In the data rows, the value 128 means zero.
Here are some points, one per row:
[245 114 156 116 116 133 116 152 126  62 141  74 138 184 212 116  98  43
 131 240 148 151 109 175 192 187 140 137 161  36  65 114  59  92  95  97
 215  20 158  93 121  48 102 127  91 133 157 225 180 129 161  69  98 122
 134  95  72 122 125  27 116 177 141  80]
[159 113  87 164 203  78  96 142 245 135 117 199 122  93  90 159  74 228
  60 172  61 149  90  55 148 108 112 110 145  71  57 106 189  44 139 157
 115  71 112 135  89 141 129  75 208 161  62 154 187 123 186 134 139  23
 146 184 172 131 104 209 129  83 159 170]
[ 58  98  46 178 132 140 203 122 236 161 165 155  66 138  88 141 127 175
  83  39 163  92 155  99 165  91 185 153 120 118 116 115  84 167 186 180
 146 158 108 126 163 111 145 143 193 159 135  99 126 136 149 173 125 111
 124 142 203 135 147 102 140 117  43 137]
[146 144 223 140  82 206 110 109  80 129 143 144 187 144 139  94 201  80
 118 194 135 124 121 203  53 195 157 103 188 166 163 146 146 168 119 100
 109 228 156 159 235 113 127 178  88  95 172 126 163 160  49 163 141 218
 120 132  96  90  52 130 107 158 197 134]
[ 79 134  79 138 129 109 164 116 247 123 171 186  91 138  85 185 140 206
  84  24 132 119 167  98 164  81 154 157 107 125 126 114  82 169 149 172
 178 163 145 128 125 146 106 144 189 125 100  94 112 176 140 140 150 146
 124 168 207 176 118  93 116 149  41 133]
[188 125 167 114 122 147  63 115  72 114 125  43 126 126 154 137 162  65
 180 157 106 146  32 119 145 171 103 162  83 126 133 190  93 138 152  44
 173  44 135  84 151  87  82 128   4 172 202 108 104 122  89 101 142 200
 119 118 131 111 126  93 169  94 195 174]
[150 173 217 110  89 184 104 110  46 129 117 142 185 177 111  53 166  52
 120 159 172 137 117 205  56 156 124  99 152 130 128 136 181 137 158 132
 122 223 155 183 230 115 119 143 120  67 183 131 136 130  40 122 141 251
 122 141 104  58  55 124 109 158 150 164]
[ 32  80 103 105 112  85 140 148 105 106 104  43  93 125 141 140 137  79
 255  76 177  86 159 160 196  77 136 153  61 160 188 147  38 197 113 117
 178  71 134 110  89 141  73 127  91 110 144 127  83 156 159 135  99  99
 129 112 132 154 236  75 123 125  69  90]
[170 116 162  68 147 135 140 114  96 167 107 166 179 125 181  94 110 138
  82 175  99 177 137 163 115 122  95  46 196 158 140 127 199  75  91 133
  28 185 115 193 112 175 138  94 185  72 109 163 162  96 174 162 109  61
 146 133  80 132 147 157 114 162 108  67]
[183 154 123 110  95 149  97 150  56  84 122  43 120 149 115 141 167  46
 182 185  96 104  63 146 141 201 100 192  52 133 137 163 131 137 121  84
 178  38 169 112 111  58 115 162  43 143 163 138 103  99  84 110 149 198
  87  87 141  85 119  98 137  52 194 139]
[184 163 105 187 108 176 125  86 175 145 109 179 114 162  59 187 128 169
  60 172  98 136  48  89 118 136 191 165 118  97  71 128 123  83 188 135
 184 173 174 120 179  66 146 118  91 152 159 141 132 108  96 113 209 208
  85 174 182 131   1 151 114  65 195 217]
[176 169 146 188 111 139 122 121 173 134 143 222 123 136  68 189 122 163
  77 161  97 151  56  90  71 179 163 128  93  89  96 126 135 105 196 147
 182 164 142  85 188  16 117 142 130 187 163 118 148 137  73 101 216 176
 112 143 215 100  29 121 114  69 177 193]
[ 48 136  40 180 165 138 174 113 242 129 136 156  68 109  84 181 139 174
 110  29 137  82 175 129 126  42 158 115 146 115 125 114 112 139 187 181
 149 137 140  86 131 109 119 113 168 119 130 127 122 177 110 172 156 119
 122 135 204 181 116  98 142 153  67 130]
[ 65 112  98 103 149  80 176 181  79 108 154  41  63 132 148 131 168 101
 217  49 150  98 164 135 201  76 100 154 110 146 191 143  37 230 101 158
 173  71 138  77  61 175 106 163  66 109 148 135  55 122 136 101 117 100
 132 115 112 128 205  68 161 136  94 114]
[166 116 156 118 147 146 116 139  81 135 119 151 212 100 178  65  74 152
 107 166 105 168 148 121 117 144 110  81 203 180 153  83 205 100 106 146
  42 168 121 160 124 202 171  95 168 108  70 170 179 112 134 127  79  93
 119 137  91 135 176 189  80 201 133  71]
[170 116 155 118 113 145 121 133  88 126 153 184 215 139 141  69  77 139
 106 174 139 174 155 162  89 103  84  48 172 174 118 116 200 101  70 118
  41 152 120 150  97 197 175 131 159 104 102 127 206 107 175 158  82  67
 149 140  63 142 134 190 119 172 103  83]
[ 77 163 163 105 134 114  59 103  39 213  97 138 155  72  52  53 145 170
 128 130 118 132 100  94  45 126  26 105  98 207 194 158 198 134  87  64
  40 236 127 169 115 179 191 118 144 150 149  58  99 128  97 184 124 137
 129 126  78 103 137 224  88  80 170 137]
[ 54  98  49 175 139 138 199 113 215 125 129 167  95 100 117 151 158 219
  78  33 158 123 199 137 135  73 191 149 109 122 148 109  82 156 148 181
 150 130 106  98 125 107 142 133 200 157 127 125  92 138 114 137 123 140
 164 173 207 170 104 101 143 112  72 144]
[150 151  52 187 174  69  94 143 242 110 122 194 111 121 126 160  79 209
  66 163  89 189  92  44 105 131 133  98 145 122  64  73 159  12 169 149
 106  77  72 133 112 153 139  76 212 165  53 146 149  87 225 109 110  49
 112 141 167 170  74 192 122  80 146 161]
[ 42  86  93 111 107  84 144 183  85 105 108  13  57  98 174 146 133  78
 213  48 142  87 188 119 163  80 112 184  70 109 147 183  70 227  88 124
 150  65 106 107  96 159 108 163  93 116 117 101  80 117 159 137 134 139
 161 118 101 158 198  39 124 163  74  87]
[145 131  69  83 153  49 107 171  87 113 100  90 127  76 152 119  37 100
 191 132  72 150  50  87 182 165  64 138 110 143  91 135 144  69  61  94
 108  12  97 120  48 142  98  86  84 178  66 159 121 104 206  95  78  13
 147  86  49 153 161 129 146 104 143 121]
[164 141 101  90 149  83 102 135  86 120  83  87 118 108 175 151  69 147
 162 158 100 146  87  68 162 167  56 107  97 119  91 143 124 107 107  63
 130   0  94  94  13 156  99 120 116 149  95 185 105 101 206  76  78  11
 148  89  52 124 198 178 141  98 147  90]
[148 166 249 143  90 182 139  76  47 127 117 171 187 143 118  86 195  47
  93 195 140 139 163 170  91 153 126 136 159 159 128 136 180 130 151  92
 112 248 189 181 227  87 155 174  83  95 170  97 136 132  49 119 138 206
 124 106 135  69  87  96 140 158 185 119]
[ 83 100  79 146 124 109 202 120 253 129 136 156  80 144  73 159 176 187
 115  21 171  81 166  96 116  76 196 155 135 117 126 116 109 134 154 211
 154 136 145 122 162 131 148 110 161 164 105 125  82 144 142 142 164 115
 162 171 188 171 145 128 144 146  71 139]
[173 150 181 119 150 108 113 140  83 127 116 148 211 125 172 104 112 117
  76 130 132 142 168 161 116 116 115  84 202 150 120  88 170  97  96 102
  40 190  85 188  92 193 176  90 200  83 100 137 213 109 167 125 115  60
 122 108  56 108 170 197 115 162 137 111]
[ 60  95  41 181 132 138 162 118 203 154 164 152  61 145 123 151 167 201
 117  37 131  88 169  98 133  86 193 125 150 110 117 104  83 154 154 182
 181 160 147 126 123 104 107 144 190 153  92  89 115 176 112 165 163 112
 156 171 181 172 114 132 146 114  34 137]
[179 168 220 132  90 181 105  75  61 165 117 160 218 177 120  82 164  38
 103 194 172 100 159 173  61 184 144 133 156 130 174 111 142 147 135 132
  72 213 156 181 213  89 114 150 111  96 177  93 127 129  49 128 140 238
  90 131 122 107  71 117 113 163 189 153]
[211 103 154 113 115 134 119 120  93  29 152  55 147 178 212 147  88  51
 127 236 118 187  81 185 187 161 179 163 142  28  63 147  98  92  88 139
 205  26 150  93 157  52 101 138 102  89 149 221 154 141 173  36  92 144
 100  91  67 155 170  71 164 153 161 100]
[ 86 100  43 140 135 105 164 153 241 158 169 187 100 106  90 188 133 174
 114  33 164  91 199 102 164  77 189 116 119  83 151 110  82 125 180 175
 181 167 110  90 160 115 147 143 158 118  92 101  89 140 118 170 122 147
 160 169 202 140 143 134 145 118  69 134]
[ 65  82 100  72 143  90 176 142 107 105 113  46  56  98 138 130 140 112
 249  79 175  86 158 170 188 111 110 180 108 121 154 146  40 228 109 120
 139  47 104  81  65 163 119 130  69 106 113  83  49 162 159 110 130 141
 128 109 131 118 201  74 132 166  60  88]
[135 123 202  75 149 142 146  99 111 165 150 153 191 130 179  87 100 116
 108 182  99 145 176 130 115 117 101  76 172 158 127 116 208  89  95 138
  61 159  83 157 122 211 146  86 197 108  71 139 214  97 138 125 104  89
 148  96  42 134 136 200 110 163 110 105]
[ 75 182 199 103 127 155  59 135  44 181 100 140 121 100  84  86 105 179
 128 125  88  95 104  92  45 127  66  71  88 241 188 126 196 108 112 100
  36 227  90 204  74 187 186 116 108 118 147  31  98 100  71 190 114 124
 116 100 108  74 139 193 124 118 194 167]
[157 120 166 111  93 153  66 146  83 110 125  37  89 127 124 141 131  66
 180 157 141 148  67 148 118 205 107 203  56  81 133 153 127 132 117  56
 146  82 141  82 115  94  78 164   1 165 200 153 105 128  85  91 144 167
  84  85 132  88  87  93 136  55 196 137]
These points spread out most along one direction. Take the direction at right angles to it along which they spread out most. Go by this last direction. How many in every 100 of the points above lie lower along it than each point below? Round to a whole number. More than half of the points above lie lower than the first one.
[ 54  98  49 175 139 138 199 113 215 125 129 167  95 100 117 151 158 219
  78  33 158 123 199 137 135  73 191 149 109 122 148 109  82 156 148 181
 150 130 106  98 125 107 142 133 200 157 127 125  92 138 114 137 123 140
 164 173 207 170 104 101 143 112  72 144] -> 45
[170 116 162  68 147 135 140 114  96 167 107 166 179 125 181  94 110 138
  82 175  99 177 137 163 115 122  95  46 196 158 140 127 199  75  91 133
  28 185 115 193 112 175 138  94 185  72 109 163 162  96 174 162 109  61
 146 133  80 132 147 157 114 162 108  67] -> 6
[146 144 223 140  82 206 110 109  80 129 143 144 187 144 139  94 201  80
 118 194 135 124 121 203  53 195 157 103 188 166 163 146 146 168 119 100
 109 228 156 159 235 113 127 178  88  95 172 126 163 160  49 163 141 218
 120 132  96  90  52 130 107 158 197 134] -> 64
[183 154 123 110  95 149  97 150  56  84 122  43 120 149 115 141 167  46
 182 185  96 104  63 146 141 201 100 192  52 133 137 163 131 137 121  84
 178  38 169 112 111  58 115 162  43 143 163 138 103  99  84 110 149 198
  87  87 141  85 119  98 137  52 194 139] -> 97
[ 86 100  43 140 135 105 164 153 241 158 169 187 100 106  90 188 133 174
 114  33 164  91 199 102 164  77 189 116 119  83 151 110  82 125 180 175
 181 167 110  90 160 115 147 143 158 118  92 101  89 140 118 170 122 147
 160 169 202 140 143 134 145 118  69 134] -> 39
[184 163 105 187 108 176 125  86 175 145 109 179 114 162  59 187 128 169
  60 172  98 136  48  89 118 136 191 165 118  97  71 128 123  83 188 135
 184 173 174 120 179  66 146 118  91 152 159 141 132 108  96 113 209 208
  85 174 182 131   1 151 114  65 195 217] -> 48
[176 169 146 188 111 139 122 121 173 134 143 222 123 136  68 189 122 163
  77 161  97 151  56  90  71 179 163 128  93  89  96 126 135 105 196 147
 182 164 142  85 188  16 117 142 130 187 163 118 148 137  73 101 216 176
 112 143 215 100  29 121 114  69 177 193] -> 52
[166 116 156 118 147 146 116 139  81 135 119 151 212 100 178  65  74 152
 107 166 105 168 148 121 117 144 110  81 203 180 153  83 205 100 106 146
  42 168 121 160 124 202 171  95 168 108  70 170 179 112 134 127  79  93
 119 137  91 135 176 189  80 201 133  71] -> 18
[ 77 163 163 105 134 114  59 103  39 213  97 138 155  72  52  53 145 170
 128 130 118 132 100  94  45 126  26 105  98 207 194 158 198 134  87  64
  40 236 127 169 115 179 191 118 144 150 149  58  99 128  97 184 124 137
 129 126  78 103 137 224  88  80 170 137] -> 21
[150 173 217 110  89 184 104 110  46 129 117 142 185 177 111  53 166  52
 120 159 172 137 117 205  56 156 124  99 152 130 128 136 181 137 158 132
 122 223 155 183 230 115 119 143 120  67 183 131 136 130  40 122 141 251
 122 141 104  58  55 124 109 158 150 164] -> 61
[211 103 154 113 115 134 119 120  93  29 152  55 147 178 212 147  88  51
 127 236 118 187  81 185 187 161 179 163 142  28  63 147  98  92  88 139
 205  26 150  93 157  52 101 138 102  89 149 221 154 141 173  36  92 144
 100  91  67 155 170  71 164 153 161 100] -> 88
[ 48 136  40 180 165 138 174 113 242 129 136 156  68 109  84 181 139 174
 110  29 137  82 175 129 126  42 158 115 146 115 125 114 112 139 187 181
 149 137 140  86 131 109 119 113 168 119 130 127 122 177 110 172 156 119
 122 135 204 181 116  98 142 153  67 130] -> 42
